In the data rows, the value 128 means zero.
Here are some points, each followed by its number:
tensor([179, 118, 104, 106, 132, 129, 108, 111,  93, 105, 132, 123,  94, 107, 137, 158]) 0
tensor([ 96, 130, 116, 145, 156, 112, 108, 125, 180, 124, 119, 122, 217, 117, 107,  99]) 1
tensor([169, 119, 104, 101, 131, 126, 106, 113,  93, 101, 136, 126,  97, 114, 142, 149]) 2
tensor([ 98, 160, 138, 140, 110, 112, 108, 115, 229, 175, 110, 172,  92, 106, 106, 100]) 3
tensor([155, 113, 164, 148, 121, 127, 119, 168, 177, 107, 127, 115,  98, 156, 143, 113]) 4
tensor([153, 135, 107, 112, 127, 118, 112, 108,  92, 142, 133, 115, 126, 115, 169, 103]) 5
tensor([169, 133, 108, 103, 121, 120, 112, 108,  90, 151, 132, 115,  92, 107, 187, 105]) 6
tensor([137, 120, 185, 156, 110, 117, 108, 216, 255, 121, 118, 111,  93, 160, 165,  99]) 7
tensor([171, 132, 104, 103, 122, 119, 109, 107,  95, 146, 134, 114,  92, 105, 173, 112]) 8
tensor([118, 116, 161, 141, 112, 118, 103, 176, 188, 122, 130, 109,  98, 157, 142, 100]) 9
tensor([128, 118, 162, 146, 132, 113, 139, 126, 119, 112, 127, 128,  93, 133, 115, 133]) 10
tensor([170, 131, 104, 101, 125, 126, 109, 104,  96, 130, 130, 124,  91, 103, 155, 128]) 11
tensor([ 98, 140, 152, 143, 113, 106, 105, 146, 255, 172, 114, 178,  96, 112, 118, 101]) 12
tensor([ 94, 160, 141, 138, 115, 109, 109, 111, 221, 170, 110, 175,  94, 109, 112, 101]) 13
tensor([132, 121, 159, 148, 134, 126, 156, 111,  94, 107, 125, 136,  91, 129, 111, 151]) 14
tensor([ 99, 143, 104, 174, 156, 160, 169, 157,  96, 235, 113, 108, 179, 169, 114,  99]) 15
tensor([125, 116, 126, 101, 116, 148, 151, 127,  94, 103, 127, 136,  96, 129, 118, 161]) 16
tensor([161, 112, 165, 148, 116, 132, 111, 185, 201, 107, 127, 111,  99, 163, 153, 104]) 17
tensor([179, 126, 103, 101, 125, 126, 110, 109,  94, 124, 132, 119,  94, 107, 157, 135]) 18
tensor([113, 125, 148, 145, 125, 117, 105, 159, 167, 119, 131, 110, 152, 154, 135, 100]) 19
tensor([100, 116, 166, 146, 117, 114, 109, 199, 226, 134, 119, 112,  94, 148, 145, 102]) 20
tensor([149, 117, 175, 168, 147, 110, 151, 109,  92, 104, 125, 131,  94, 129, 113, 154]) 21
tensor([128, 120, 166, 161, 138, 109, 144, 107,  98, 109, 128, 131,  91, 133, 109, 132]) 22
tensor([114, 123, 156, 151, 117, 122, 120, 179, 192, 142, 119, 111, 112, 153, 139, 101]) 23
tensor([107, 116, 132, 101, 113, 153, 164, 132,  94, 103, 126, 139,  96, 135, 112, 160]) 24
tensor([114, 127, 159, 101, 116, 114, 129, 110,  92, 156, 213, 151, 158, 154, 137, 102]) 25
tensor([142, 115, 121, 102, 115, 167, 176, 111,  92, 100, 123, 137,  96, 113, 117, 205]) 26
tensor([ 95, 132, 104, 145, 161, 109, 105, 110, 133, 105, 129, 107, 243, 131, 110,  99]) 27
tensor([144, 117, 120, 100, 119, 161, 172, 109,  94, 105, 123, 138,  96, 110, 110, 198]) 28
tensor([ 98, 131, 111, 145, 131, 132, 148, 138,  96, 166, 116, 113, 164, 156, 114, 112]) 29
tensor([128, 109, 171, 167, 141, 108, 141, 115,  91, 101, 133, 126, 100, 141, 115, 135]) 30
tensor([ 95, 114, 166, 117, 123, 109, 105, 246, 131, 114, 126, 175,  95, 156, 132,  99]) 31
tensor([128, 122, 156, 138, 115, 121, 112, 172, 192, 130, 123, 115,  91, 141, 150, 106]) 32
tensor([173, 124, 121, 113, 125, 130, 111, 125, 124, 110, 127, 125,  91, 117, 143, 141]) 33
tensor([ 97, 140, 107, 151, 151, 111, 111, 109, 107, 105, 136, 110, 245, 145, 108, 101]) 34
New points follow, each followed by the numbers of its three nearest points above, nearest first.
tensor([ 95, 134, 166, 113, 114, 112, 139, 109,  95, 169, 240, 141, 228, 175, 121, 101]) >> 25 34 29
tensor([104, 130, 118, 159, 137, 121, 143, 133,  96, 165, 117, 111, 164, 156, 114, 107]) >> 29 15 19
tensor([ 96, 121, 128, 112, 119, 157, 163, 142,  99, 105, 126, 133, 141, 146, 114, 150]) >> 24 16 14
tensor([128, 117, 166, 148, 132, 110, 137, 136, 136, 112, 126, 126,  93, 134, 119, 133]) >> 10 22 30
tensor([ 97, 138, 106, 154, 147, 125, 122, 122, 101, 134, 131, 110, 208, 146, 109, 100]) >> 34 27 29
tensor([114, 116, 169, 143, 111, 126, 126, 202, 240, 128, 114, 114,  93, 143, 144, 126]) >> 20 7 32
tensor([108, 133, 103, 145, 134, 125, 136, 134,  97, 172, 118, 109, 164, 149, 122, 104]) >> 29 15 5
tensor([118, 120, 171, 149, 112, 120, 113, 191, 220, 129, 121, 112,  92, 151, 146, 102]) >> 20 32 9
tensor([ 95, 113, 166, 110, 126, 108, 105, 255, 104, 106, 127, 194,  96, 159, 130,  99]) >> 31 9 32
tensor([ 95, 115, 134, 102, 112, 171, 179, 154,  96, 104, 123, 139, 116, 147, 115, 165]) >> 24 16 26
tensor([ 98, 149, 105, 159, 153, 107, 104, 108,  97, 104, 141, 106, 255, 152, 112,  98]) >> 34 27 1
tensor([133, 117, 162, 147, 132, 113, 138, 127, 122, 110, 128, 127,  93, 134, 117, 133]) >> 10 22 30
tensor([ 96, 155, 105, 162, 153, 114, 113, 107,  92, 107, 141, 113, 255, 155, 107, 100]) >> 34 27 1
tensor([ 96, 146, 109, 175, 144, 129, 160, 123,  94, 210, 108, 110, 231, 169, 112,  99]) >> 15 29 34
tensor([124, 111, 155, 148, 134, 124, 153, 117,  92, 100, 129, 130,  98, 137, 114, 152]) >> 14 22 30
tensor([161, 124, 113, 113, 127, 125, 108, 118, 126, 120, 127, 133,  93, 106, 130, 144]) >> 33 2 0
tensor([168, 125, 119, 113, 124, 131, 111, 123, 122, 117, 127, 123,  91, 117, 145, 134]) >> 33 18 11
tensor([143, 126, 104, 111, 132, 124, 109, 110,  95, 113, 133, 124, 127, 117, 132, 130]) >> 2 11 5
tensor([ 95, 118, 153, 118, 131, 109, 106, 227, 105, 106, 129, 175, 123, 155, 125, 100]) >> 31 19 9
tensor([133, 118, 165, 148, 132, 112, 138, 133, 133, 111, 126, 127,  92, 134, 118, 132]) >> 10 22 30
tensor([130, 126, 166, 158, 134, 113, 141, 116, 141, 126, 121, 147,  89, 122, 109, 133]) >> 10 22 14
tensor([107, 139, 118, 150, 146, 114, 118, 106,  99, 108, 134, 117, 211, 141, 108, 108]) >> 34 27 1
tensor([ 96, 134, 104, 146, 168, 111, 107, 107, 148, 110, 123, 108, 253, 120, 105,  98]) >> 27 34 1
